In the rows, zero is written as 128.
Turns, then the turns between two rows, first turn first; the first pair answered:
robu (before -> after):
[123 110  83 106  71 143 143 123 115] -> [114  91 103 142 156 173 137  97 155]
[106 119 103 142 140 127 127 109 167] -> [103 141 126 144 143 100 113 133 162]
[ 87 138 118 149 143 118 108 134 147] -> [ 90 147 111 136 112 106 110 144 132]
muti (before -> after):
[175 122 133 133 144 152 161 113 118] -> [157 154 165 139 154 110 134 147 118]
[157 141 146 156 159 116  88 131 147] -> [140 125 122 157 159 136  89 109 161]
[168 131 128 126 127 128 151 130 103] -> [131 155 145 136 139  98 121 151 115]
[102 147 178 130 163  58 143 164 155] -> [ 57 103 119 138 166 109 144 110 190]
tof (before -> after):
[ 81 124  71 101  85 120 116  95 134] -> [ 80 126  73 101  84 117 114  97 134]
[150 133 116 132 152 103 116 141 150] -> [166 123 109 127 147 117 130 130 145]
[113 139 114 132 131 126 121 136 131] -> [129 128 105 127 127 141 135 125 126]
lal (before -> after):
[133 150 165 131 138  94 127 169 127] -> [143 149 159 122 122  93 134 170 116]
[104 170 170 140 171  71  64 199 108] -> [122 174 151 114 115  62  78 208  78]
[176  80  70 100 105 172 133  64 111] -> [162  73  87 124 159 183 122  53 138]
[117 118 102 136  82 129 112 127 133] -> [134 111 101 134  85 141 123 119 129]
Then:
Each pair is two turns apart.
[102 119 132 120 139 148  99  99 182] -> [154 126 172 122 166 141 114 115 165] -> muti robu
[125 134  93  62  40 109 107 144  86] -> [ 80 132  80  74  49 110  86 136 109] -> muti muti
[127 108 105 134 134 149 130 107 135] -> [163 120 136 131 145 137 139 125 118] -> muti robu
[116 126 132 159 161 145 128 126 135] -> [122 140 113 130  91 124 135 146 102] -> robu robu
[102 136 152 135 135 122 104 125 119] -> [ 95 121 126 127 115 138 111 111 120] -> lal muti
[ 90 140 135 147 139 115 127 177 111] -> [118 115 101 125 100 144 158 154  92] -> robu lal
[150 103 104 116 122 151 141 110 105] -> [141 139 156 134 158 109 113 148 109] -> robu robu
[144 157 103 153  88 111 147 122 121] -> [164 140 109 162 121 135 161 104 129] -> lal lal
[146 110 137 135 176 167 148  99 153] -> [139 146 176 139 184 122 125 138 145] -> muti muti
[127 121 122 117 102 162 143 119 111] -> [ 99 150 146 126 112 125 114 147 118] -> muti muti
[ 91 161 150 118 115  91 105 153 127] -> [116 136 109  94  68 119 136 130 108] -> robu muti
[123 155 182 120 129  61 105 159 122] -> [125  75  92 112 116 161 149  68 144] -> muti muti
[109  97 109 105  78  89 174 128 102] -> [ 88  71 113 139 153 125 167  93 148] -> robu lal
[136 135 163 149 199  95 111 167 110] -> [153  89  71 104 101 147 157 121  83] -> robu robu
[114 107  98 109 124 179 128 109 134] -> [168 120 130 101 126 169 147 128 106] -> lal muti
[170 119 143 144 184 172 154  86 146] -> [157 122 146 151 193 167 144  87 155] -> lal muti
[160 157 144 123  74  88 125 152  99] -> [176 152 150 123  81  95 132 149  97] -> robu muti
[115 139  90 127  77 109 103 130 137] -> [150 137  98 119  70 111 119 133 118] -> muti muti
[136 172 155 115 118  89 112 163 114] -> [ 83 164 129 126 120  96  92 146 143] -> lal muti
[137 140 133  89  85  74 127 175  97] -> [150  70  88 104 131 166 164  95 132] -> robu lal
[131 139 127 134 108 122 116 129 114] -> [149 128 127 136 118 136 128 119 114] -> lal lal
[216 144 166  95  92 116 160 147  62] -> [197  92 154 136 188 185 165  82 122] -> robu lal
[128 125 141 124 132 121 133 146  89] -> [ 95 107 115 131 136 140 126 123 110] -> muti muti
[127 145 110 112  81 130 137 131 110] -> [101 151 112 121  88 122 121 133 125] -> muti muti
[165 137 190 131 160 117 145 148 121] -> [ 99  98 131 146 167 159 134  97 168] -> muti muti
[160  91 123 133 164 158 168  95 147] -> [157 153 160 112 109  79 142 166 109] -> robu robu
[ 97 119  76 112  76 126 125 118 124] -> [ 83 136 137 155 171 112  97 131 158] -> robu robu
[ 78 142 107 131 109 131 103 138 146] -> [131 115  91 116  96 165 142 115 126] -> robu muti
[ 84 118  96 137 142 157 136 113 118] -> [ 77 126  92 132 129 148 130 121 116] -> lal lal
[172 111 140 118 128 165 162  73 108] -> [166 161 195 124 136 103 131 130  98] -> robu robu
[145 130 135 154 159 126 124 138 134] -> [136 143 119 135 108 107 122 154 115] -> lal robu
[123 152 147 116 125  98 101 139 132] -> [142 122 108 100  96 135 130 107 124] -> lal robu
[144 156 140 112  98  81 123 174  99] -> [ 96 159 136 128 117  76  97 171 126] -> lal muti
[128 146 147 135 159 152 144 135 130] -> [135 149 124 113 107 147 153 140 109] -> robu robu
[103 132 130 123 142 111  98 158 123] -> [ 94 119 119 130 154 128 100 141 136] -> muti robu
[ 34 123 102 122 146 128 102 100 160] -> [ 60 129  79  87  71 117 122 112 121] -> lal lal
[ 79 140 152 150 204 144 109 144 160] -> [183 115 151 120 178 179 175 130 113] -> muti muti
[145 148 151 124 134 102 116 151 120] -> [125 147 128 115 104 101 110 149 119] -> robu muti
[119 149 163 127 144 121 121 130 143] -> [122 143 132 105  91 125 132 126 124] -> lal robu
[115 135 135 133 127 105 122 136 110] -> [121 127 120 124 109 114 132 128 104] -> robu muti
[111 140 132 135 136 113 110 142 144] -> [131 138 121 118 103 113 124 144 122] -> lal lal
[111 127 105 105 106 171 136 119 137] -> [156 138 135  99 109 160 151 137 115] -> lal muti
[112 125 108 135 131 142 122  99 143] -> [110 153 130 129 117 105 108 132 129] -> robu robu
[147 166 146 134 137 114 141 144 108] -> [156 151 120 122 113 132 156 128 101] -> lal robu
[ 69 144 118 148 116  97 106 168 164] -> [116 107  72 118  64 141 153 135 136] -> robu muti
[185 142 156 107  82 129 151 154 104] -> [198 121 164 124 131 160 162 130 123] -> lal robu
[116 154 116 114  68 100 114 173 143] -> [111 106 112 149 158 164 124 115 192] -> robu robu
[138 130 135 112 175 140 130 107 114] -> [122 146 146 115 175 120 116 122 117] -> muti lal
[ 88 109  99 163 137 123 111  79 145] -> [ 76 129 111 163 130  97  97 100 140] -> lal robu
[100 169 178 153 141  65 121 173 134] -> [139  83  90 136 118 173 187  80 137] -> muti muti
[ 43 124 104 140 100 106 106  95 152] -> [ 54 129  97 127  72  99 111 102 135] -> robu lal
[153 116 125 106 114 164 183  99 126] -> [142 161 187 125 149 107 148 149 127] -> robu robu
[131 124 108  76 118 104 127 141 133] -> [117 122 101  78 121 106 122 136 142] -> muti muti
[116 117 131 168 167 148 116 128 156] -> [ 96 147 121 144 101 105 102 160 131] -> lal robu
[132 149 139 127  91  97 130 152 110] -> [158 107 116 131 112 151 161 108 120] -> lal robu
[207 111 134 126 163 193 139 124  96] -> [132 155 174 157 204 137  76 164 129] -> robu muti
[131 138 143 146 135 103 149 144 109] -> [ 99 136 119 144 114 103 139 138 117] -> muti robu
[174 159 179 132 196 105 160 155 123] -> [ 77 148 139 154 206 114 121 129 175] -> lal muti
[ 51 124 132 123 140 100  82 138 169] -> [ 60 100  86 101  89 125 106 116 155] -> robu robu
[ 96 111 125 145 118 122  96  91 179] -> [144  96 107 120  80 140 130  82 149] -> lal muti
[159 143 165 148 155 120 142 162  99] -> [161 139 135 126 100 120 152 162  81] -> lal robu
[ 93 162 106  76  88  78  97 148 114] -> [177 119  96  62  94 136 156 111  94] -> lal lal
[ 63 118  97 142  77 108  94 126 146] -> [172 119 124 111  55 113 147 142  88] -> muti muti
[ 81 134 100 189 148 139 121 115 142] -> [ 95 120  77 176 121 157 140 102 132] -> robu muti
[131 118 100 145 140 137 145  97 159] -> [115 155 130 148 138  91 119 138 153] -> robu lal
[104 135 175 101 158  97 107 136 136] -> [ 84 125 128  82  98 105 110 125 129] -> robu muti
[113 148 132 134 103 101 105 161 127] -> [140 128 108 118  78 125 132 144 112] -> robu muti
[148 160 151 129 163  94 120 166 127] -> [159 109  81 109 122 156 159 112 125] -> robu robu
[126 113 110 123 111 141 122 109 124] -> [148 112 134 131 141 145 128 111 124] -> robu muti
[137 149 114 116  83 111 125 157 109] -> [130 159 130 125 102  99 114 167 115] -> lal muti
[ 61 124  92 129  94 111 144 142 120] -> [136  97  98 121 108 150 191 121 100] -> robu muti
[225 131 194 130 162 115 151 159 100] -> [217 144 173 107 102  96 149 174  77] -> lal robu
[117 149 116 127 105 115 121 140 126] -> [149 133 113 122 109 136 143 126 118] -> lal lal
[121 112 106 127 122 143 136 119 139] -> [153 118 128 127 137 139 146 127 128] -> muti lal
[154 138 122 115 103 118  97 110 123] -> [149 122 119 126 130 139  99  91 140] -> robu lal
[154  99 149 153 203 161 141  97 153] -> [179 155 189 127 149  88 131 166 103] -> muti robu
